101, 132, 148, 135, 119, 72, 112, 70, 92, 27, 90, 60, 116, 127, 98, 41, 96, 33, 92, 156, 168, 113, 64, 115, 135, 109, 124, 87, 109, 82, 99, 120, 114, 98, 102, 33, 67, 97, 114 = zikel
45, 102, 122, 90, 150, 100, 115, 129, 139, 98, 111, 78, 95, 124, 64, 164, 99, 28, 100, 104, 128, 86, 103, 60, 118, 88, 84, 130, 107, 152, 94, 72, 26, 66, 128, 86, 38, 116, 130 = siku
134, 88, 102, 49, 96, 99, 153, 135, 82, 97, 138, 35, 112, 132, 70, 100, 145, 26, 91, 107, 91, 27, 149, 173, 76, 34, 107, 66, 36, 86, 131, 189, 123, 160, 144, 58, 118, 97, 84 = likik
115, 43, 90, 55, 91, 138, 98, 121, 147, 135, 104, 139, 66, 61, 32, 154, 119, 179, 92, 77, 64, 79, 81, 113, 87, 145, 85, 124, 101, 116, 79, 96, 95, 102, 104, 151, 133, 152, 92 = gosok
102, 100, 107, 91, 88, 36, 91, 160, 82, 131, 76, 84, 58, 189, 138, 97, 26, 49, 99, 132, 134, 144, 149, 118, 97, 27, 112, 107, 66, 96, 173, 135, 123, 86, 153, 35, 34, 70, 146 = bab
order: 84, 97, 118, 58, 144, 160, 123, 189, 131, 86, 36, 66, 107, 34, 76, 173, 149, 27, 91, 107, 91, 26, 145, 100, 70, 132, 112, 35, 138, 97, 82, 135, 153, 99, 96, 49, 102, 88, 134	likik
order: 26, 27, 34, 35, 36, 49, 58, 66, 70, 76, 82, 84, 86, 88, 91, 91, 96, 97, 97, 99, 100, 102, 107, 107, 112, 118, 123, 131, 132, 134, 135, 138, 144, 146, 149, 153, 160, 173, 189	bab

85, 98, 92, 99  ton
39, 84, 110, 91  giba
39, 92, 84, 110  Pog
order: 85, 92, 98, 99	ton
order: 110, 39, 92, 84	Pog

91, 75, 111, 106, 104, 99, 121, 71, 87, 89, 105, 91 -> Zabes
100, 96, 109, 101, 101, 100, 99, 95, 92, 104, 106, 95 -> zarul
118, 70, 189, 121, 105, 151, 117, 81, 90, 115, 87, 45 -> piza
60, 130, 77, 113, 55, 89, 145, 135, 111, 195, 30, 48 -> Ladat
83, 72, 100, 112, 106, 85, 126, 63, 69, 66, 111, 93 -> Puv
111, 48, 195, 130, 113, 145, 134, 55, 60, 77, 89, 30 -> zoge
115, 127, 85, 86, 97, 108, 79, 135, 122, 106, 82, 108 -> vubef
104, 99, 44, 78, 125, 105, 103, 84, 121, 105, 81, 143 -> nonir
118, 117, 99, 117, 102, 127, 108, 132, 120, 56, 50, 88 -> guk
110, 81, 173, 135, 102, 140, 117, 88, 95, 112, 91, 59 -> gur
90, 104, 103, 105, 96, 86, 91, 96, 94, 131, 128, 110 -> tapup
93, 102, 82, 94, 99, 86, 98, 97, 101, 104, 110, 113 -> geg
order: 30, 48, 55, 60, 77, 89, 111, 113, 130, 135, 145, 195	Ladat
order: 93, 111, 66, 69, 63, 126, 85, 106, 112, 100, 72, 83	Puv
order: 30, 89, 77, 60, 55, 134, 145, 113, 130, 195, 48, 111	zoge

